Look-ups in named tables: a row name and a column name give one cell, copied from the table.

memip:
cols = mirug, zinug
likofup: [50, 58]
paviput: [77, 56]
luduv: [45, 59]
koboka: [83, 55]
nud: [51, 59]
zokadi: [172, 45]
merimum: [90, 54]
bol: [252, 39]

mirug of merimum = 90
mirug of nud = 51
mirug of paviput = 77
zinug of luduv = 59
zinug of nud = 59
zinug of likofup = 58
zinug of koboka = 55
zinug of zokadi = 45
zinug of bol = 39
zinug of merimum = 54
mirug of bol = 252
mirug of zokadi = 172
zinug of paviput = 56
mirug of luduv = 45
Row with the largest mirug: bol

Table vunenem
columns: fusi, fogat, rin, nolapo, maz
ziz: [-3793, -5250, -5682, -6222, -5213]
betu: [-3170, 2507, -6768, -5884, -3997]
getizu: [-3296, 661, -6181, -5988, -4647]
sakove: [-5969, -2402, -7160, -5904, -5972]
nokomi: [3277, -2569, -2726, -6260, -5241]
pudisev: [-876, 480, -8631, -4732, -6052]
tusalub: [9196, 9273, -3900, -5009, -3609]
zef: [-4581, -815, -6250, -6205, -5558]
lezaf: [-1561, 965, -5429, -5205, -5206]
gom: [-4740, -524, -7939, -5373, -5924]
voz: [-3218, 1300, -6635, -6174, -5047]
pegav: [-4678, -4939, -5450, -6295, -5946]
dok: [-1597, 2515, -6125, -5790, -4001]
posos: [4584, -653, -3705, -6130, -5394]

What is the nolapo of lezaf in vunenem?
-5205
What is the fusi of lezaf in vunenem?
-1561
What is the fogat of ziz in vunenem?
-5250
What is the rin of nokomi in vunenem?
-2726
What is the maz of ziz in vunenem?
-5213
What is the maz of nokomi in vunenem?
-5241
What is the nolapo of sakove in vunenem?
-5904
What is the maz of betu in vunenem?
-3997
What is the maz of gom in vunenem?
-5924
What is the nolapo of getizu in vunenem?
-5988
What is the fogat of betu in vunenem?
2507
What is the rin of lezaf in vunenem?
-5429
What is the maz of voz in vunenem?
-5047
What is the rin of zef in vunenem?
-6250
What is the fusi of tusalub in vunenem?
9196
What is the fogat of pegav in vunenem?
-4939
What is the maz of lezaf in vunenem?
-5206
What is the maz of getizu in vunenem?
-4647
Row with the largest rin: nokomi

kas =
         dipata  res  ser  budefa  kires  tozavo  vob
nevo        109  127  113     111    181     131  157
bapat       112  128  117     109    177     131  152
dusaz       147  147  113     124    230     157   36
ruganib     120  132  121     114    166     134  144
tiz         123  130  126     115    163     133  143
gid         129  159  115     152    151     162  167
duba        120  166   93     115    160     155  122
kot         105  182   99     109    169     183  105
tinit       134  134  136     134    136     135  135
vitotif     122  165   96     129    143     151  148
turit       130  134  127     120    147     131  137

What is the vob of kot in kas? 105
What is the vob of duba in kas? 122
What is the vob of nevo in kas? 157
What is the res of dusaz in kas? 147
What is the tozavo of kot in kas? 183
What is the kires of kot in kas? 169
What is the res of vitotif in kas? 165
What is the tozavo of turit in kas? 131
What is the dipata of ruganib in kas? 120
What is the budefa of vitotif in kas? 129
What is the dipata of gid in kas? 129
What is the ser of tinit in kas? 136
What is the res of duba in kas? 166
What is the kires of tiz in kas? 163
What is the ser of duba in kas? 93

Table puson
|  | dilos | mavegos | zoza | vovufi | mavuza | gatig |
|---|---|---|---|---|---|---|
| tus | 53 | 33 | 91 | 37 | 49 | 43 |
| vivud | 61 | 32 | 94 | 30 | 56 | 45 |
| parit | 63 | 34 | 95 | 29 | 58 | 46 |
| nudogo | 63 | 31 | 96 | 30 | 57 | 47 |
| vukuru | 64 | 20 | 92 | 49 | 50 | 46 |
| zem | 41 | 39 | 86 | 29 | 45 | 41 |
| kugepan | 38 | 50 | 27 | 31 | 44 | 30 |
| nikegik | 47 | 28 | 13 | 65 | 44 | 44 |

What is the mavegos of vivud in puson?
32
What is the vovufi of tus in puson?
37
What is the mavegos of kugepan in puson?
50
What is the vovufi of nikegik in puson?
65
What is the gatig of parit in puson?
46
What is the gatig of kugepan in puson?
30
What is the dilos of tus in puson?
53
What is the zoza of kugepan in puson?
27
What is the gatig of nikegik in puson?
44
What is the gatig of nudogo in puson?
47
What is the zoza of tus in puson?
91
What is the gatig of tus in puson?
43
What is the vovufi of vukuru in puson?
49
What is the mavegos of vukuru in puson?
20
What is the dilos of vukuru in puson?
64
What is the gatig of vukuru in puson?
46

bibofu =
|  | fug | nakir | numeri | kog | masek | giv | nosipaf | kivumid | sutako |
|---|---|---|---|---|---|---|---|---|---|
| semule | 67 | 112 | 112 | 47 | 31 | 104 | 57 | 216 | 179 |
| rulepa | 74 | 102 | 59 | 84 | 65 | 93 | 79 | 72 | 73 |
| teb | 69 | 80 | 85 | 71 | 79 | 83 | 70 | 74 | 84 |
| lavib | 88 | 90 | 69 | 95 | 86 | 87 | 75 | 83 | 96 |
| roliki | 56 | 130 | 37 | 74 | 83 | 74 | 90 | 73 | 79 |
| biz | 77 | 51 | 70 | 81 | 96 | 105 | 103 | 74 | 100 |

semule, kivumid => 216
lavib, kog => 95
lavib, numeri => 69
teb, giv => 83
teb, nakir => 80
roliki, nosipaf => 90
biz, nakir => 51
roliki, numeri => 37
rulepa, sutako => 73
roliki, nakir => 130
biz, kog => 81
lavib, nakir => 90
lavib, sutako => 96
biz, masek => 96
roliki, kivumid => 73
teb, nosipaf => 70
biz, giv => 105
biz, numeri => 70
rulepa, kivumid => 72
Row with the largest nakir: roliki

tet
         kep  kis  buba  tuz
resepoz  322  413   314  321
fimif    318  344   298  561
div      771  554   693  457
maru     677  527   606  642
zat      489  449   464  291
teb      610  425   532  281
levozor  707  541   618  510
gotem    275  331   260  476
fov      747  579   662  534
mazef    240  429   219  341
vemopo   368  355   392  392
ropita   763  553   673  508

buba of div = 693
tuz of levozor = 510
tuz of gotem = 476
buba of levozor = 618
kis of zat = 449
kep of gotem = 275
buba of gotem = 260
kis of levozor = 541
kep of teb = 610
kep of levozor = 707
kis of ropita = 553
kep of fov = 747
tuz of zat = 291
kis of div = 554
kep of ropita = 763
tuz of teb = 281
Which row has the largest kep? div

padalas:
columns: medes, lef, rosi, sakud, nis, kiti, rorud, dut, genu, tageti
pibido: [137, 153, 157, 155, 148, 124, 145, 155, 160, 133]
bosepot: [142, 141, 192, 123, 196, 225, 170, 197, 107, 160]
kosaful: [180, 159, 97, 199, 170, 182, 185, 186, 186, 145]
zare: [133, 118, 195, 122, 121, 189, 128, 198, 124, 227]
dovep: [112, 160, 217, 110, 152, 226, 120, 212, 62, 229]
fuso: [129, 164, 188, 138, 147, 144, 141, 136, 184, 190]
bigino: [167, 163, 178, 170, 220, 163, 153, 177, 127, 154]
zoz: [182, 176, 138, 160, 196, 168, 181, 179, 173, 161]
bovugor: [136, 165, 210, 119, 174, 155, 166, 163, 147, 143]
nok: [216, 210, 143, 203, 191, 171, 201, 128, 132, 75]
figadup: [143, 109, 178, 160, 117, 150, 115, 192, 155, 178]

What is the sakud of zoz in padalas?
160
What is the genu of dovep in padalas?
62
What is the dut of bigino in padalas?
177
What is the dut of fuso in padalas?
136
What is the tageti of zoz in padalas?
161
What is the tageti of bosepot in padalas?
160
What is the lef of dovep in padalas?
160
What is the sakud of zare in padalas?
122
What is the sakud of bosepot in padalas?
123
What is the medes of bosepot in padalas?
142
Row with the largest lef: nok

vuzu.tsv
	nezig	rif	malobo	met	fizoti	kem
fasibik	130	58	156	129	130	119
kediz	145	124	145	104	202	90
dilis	92	171	142	95	102	123
fola	112	136	114	164	125	125
ded	95	174	137	133	103	133
gub	101	177	121	168	111	116
zut	84	73	117	84	114	115
lapulur	147	60	119	148	145	83
libuv	133	74	105	153	92	81
segib	168	131	120	72	124	130
dudovud	91	135	118	166	118	146
papif	116	111	137	86	97	76
vun	155	94	126	85	138	119
meredu	56	171	117	12	89	72

met of dudovud is 166
fizoti of lapulur is 145
fizoti of meredu is 89
kem of papif is 76
rif of ded is 174
nezig of dudovud is 91
rif of vun is 94
malobo of zut is 117
met of ded is 133
fizoti of gub is 111
nezig of ded is 95
malobo of meredu is 117
kem of segib is 130
fizoti of papif is 97
malobo of ded is 137
kem of meredu is 72
nezig of zut is 84

